data = [[111, 115, 124, 125, 120, 112, 123], [131, 121, 129, 135, 133, 127, 136], [113, 112, 124, 132, 116, 116, 119], [129, 125, 120, 121, 145, 124, 144], [107, 117, 113, 132, 110, 103, 129], [123, 116, 133, 138, 124, 128, 134], [123, 109, 126, 122, 126, 112, 138], [130, 131, 142, 140, 138, 130, 139], [133, 140, 134, 140, 151, 132, 134], [129, 125, 118, 132, 118, 126, 129], [116, 111, 119, 121, 106, 118, 115], [132, 127, 124, 139, 112, 140, 135]]
The largest entry: 151
The 2nd largest entry -> 145
The 2nd entry in reading order is 115
What is the entry just right of the largest entry?
A: 132
What is the 3rd entry in reading order?
A: 124
The minimum is 103
What is the first entry in reading order?
A: 111
What is the entry just right of the smallest entry?
A: 129
What is the entry just right of 145?
A: 124
What is the entry just right of 122?
A: 126
The second smallest entry is 106

Read these off the row that follows.
1) Which number is the entry just right of the smallest entry?
2) Which number is the entry just right of 121?
[135 137 128 128 135 106 121 127 135 138 130 128 127 128 135]
1) 121
2) 127

Questions about the matrix below.
1) Report the last entry, reading row by row.
2) Report the top-left entry.
3) Report the 4th entry, reading row by row.
4) Report the smallest entry in the first column.
5) Report the largest entry in the first column.
6) Report the third-last entry, reading row by row.
7) Report the entry directly above the smallest entry.
[[136 129 149 136]
 [151 133 129 129]
 [150 133 134 128]
 [132 127 148 139]]
1) 139
2) 136
3) 136
4) 132
5) 151
6) 127
7) 133

Questions about the array below. Counting starts at 1.
1) Which number is the entry just right of the smallest entry?
2) Which number is the entry in row 2 and column 3?
3) Which number is the entry at row 1, column 1?
4) Which number is the entry in row 1 and column 3?
5) Which number is the bottom-left entry?
6) Which number is the top-right entry?
7) Which number is the entry at row 1, column 2?
[[125 131 128 132]
 [135 122 127 134]
 [126 129 126 125]
 [120 114 125 151]
 [132 139 136 132]
 [123 135 134 132]]
1) 125
2) 127
3) 125
4) 128
5) 123
6) 132
7) 131

[[143 124 129 124 152 144 152]
 [128 110 125 120 142 130 140]]
The 2nd smallest entry: 120
The last entry, reading row by row: 140
The entry just left of 120: 125
The top-left entry: 143
The entry directly above 110? 124

Read these off the array that follows.
1) Which number is the entry in the top-left corner?
2) Which number is the bottom entry of the column that holds the smallest entry?
3) Which number is the minimum?
4) Which number is the third entry in reading order?
5) Which number is the second entry on the diagonal from the top-right corner?
6) Which number is the largest entry in the last column?
7) Which number is the entry just left of the smallest entry?
8) Which number is the entry just left of 113?
[[121 114 129 130 130 129 127 130 109 137]
 [122 123 138 143 120 138 127 125 114 142]
 [137 135 141 151 128 122 140 135 155 113]
 [124 121 143 148 126 135 136 122 118 140]]
1) 121
2) 118
3) 109
4) 129
5) 114
6) 142
7) 130
8) 155

Read these off the grid that follows.
1) Give the entry just right of the smallest entry.
2) Give the smallest entry.
((142, 129, 118, 126, 116, 143, 134, 136, 135, 137, 135, 130, 127, 137, 117), (145, 131, 117, 132, 121, 145, 136, 138, 141, 139, 137, 130, 131, 142, 124), (99, 111, 134, 137, 132, 111, 130, 107, 127, 123, 130, 125, 128, 114, 138), (127, 132, 137, 127, 135, 128, 125, 128, 123, 123, 128, 126, 127, 125, 134), (110, 114, 132, 133, 125, 122, 130, 113, 131, 123, 135, 119, 121, 120, 134), (144, 137, 129, 127, 122, 147, 129, 143, 136, 134, 137, 134, 126, 142, 124), (154, 143, 117, 122, 122, 142, 129, 148, 132, 139, 126, 134, 131, 143, 117))
1) 111
2) 99

A =
[[130 132 131 122 125 116]
 [151 118 128 113 119 128]
 [111 133 128 111 127 127]
 [144 119 125 114 145 143]
 [105 123 118 140 121 113]
 [119 147 141 121 142 124]
 [154 106 114 128 142 122]
 [130 124 123 130 124 136]
 [131 131 114 124 133 133]
 [116 138 128 130 148 129]]
The entry directly above the smallest entry -> 144
Give the third entry on the main diagonal.
Answer: 128
Give the entry just left of 140.
Answer: 118
Give the entry in the top-left corner.
Answer: 130
The entry in the top-right corner: 116
Give the third-last entry, reading row by row.
Answer: 130
Give the bottom-left entry.
Answer: 116
Give the last entry of the smallest entry's row.
Answer: 113
The bottom-right entry: 129
The largest entry in the first row: 132
Give the entry just left of 141.
Answer: 147
Give the entry directly above the largest entry.
Answer: 119
Give the 3rd entry in reading order.
Answer: 131
Give the second entry on the diagonal from the top-right corner.
Answer: 119
The maximum is 154
The first entry of the smallest entry's row -> 105
Give the fifth entry, reading row by row.
Answer: 125
Give the largest entry in the last column.
Answer: 143

Questions about the grid below.
1) Report the entry directly above the smallest entry.
2) Report the 3rd entry, reading row by row.
3) Report the top-right entry.
4) Report the entry just left of 136.
5) Report the entry just left of 142.
6) Report the first entry in the row that holds the smallest entry.
[[111 145 137 141 130 130 141 139 134 142]
 [103 143 148 133 133 141 128 148 136 149]]
1) 111
2) 137
3) 142
4) 148
5) 134
6) 103
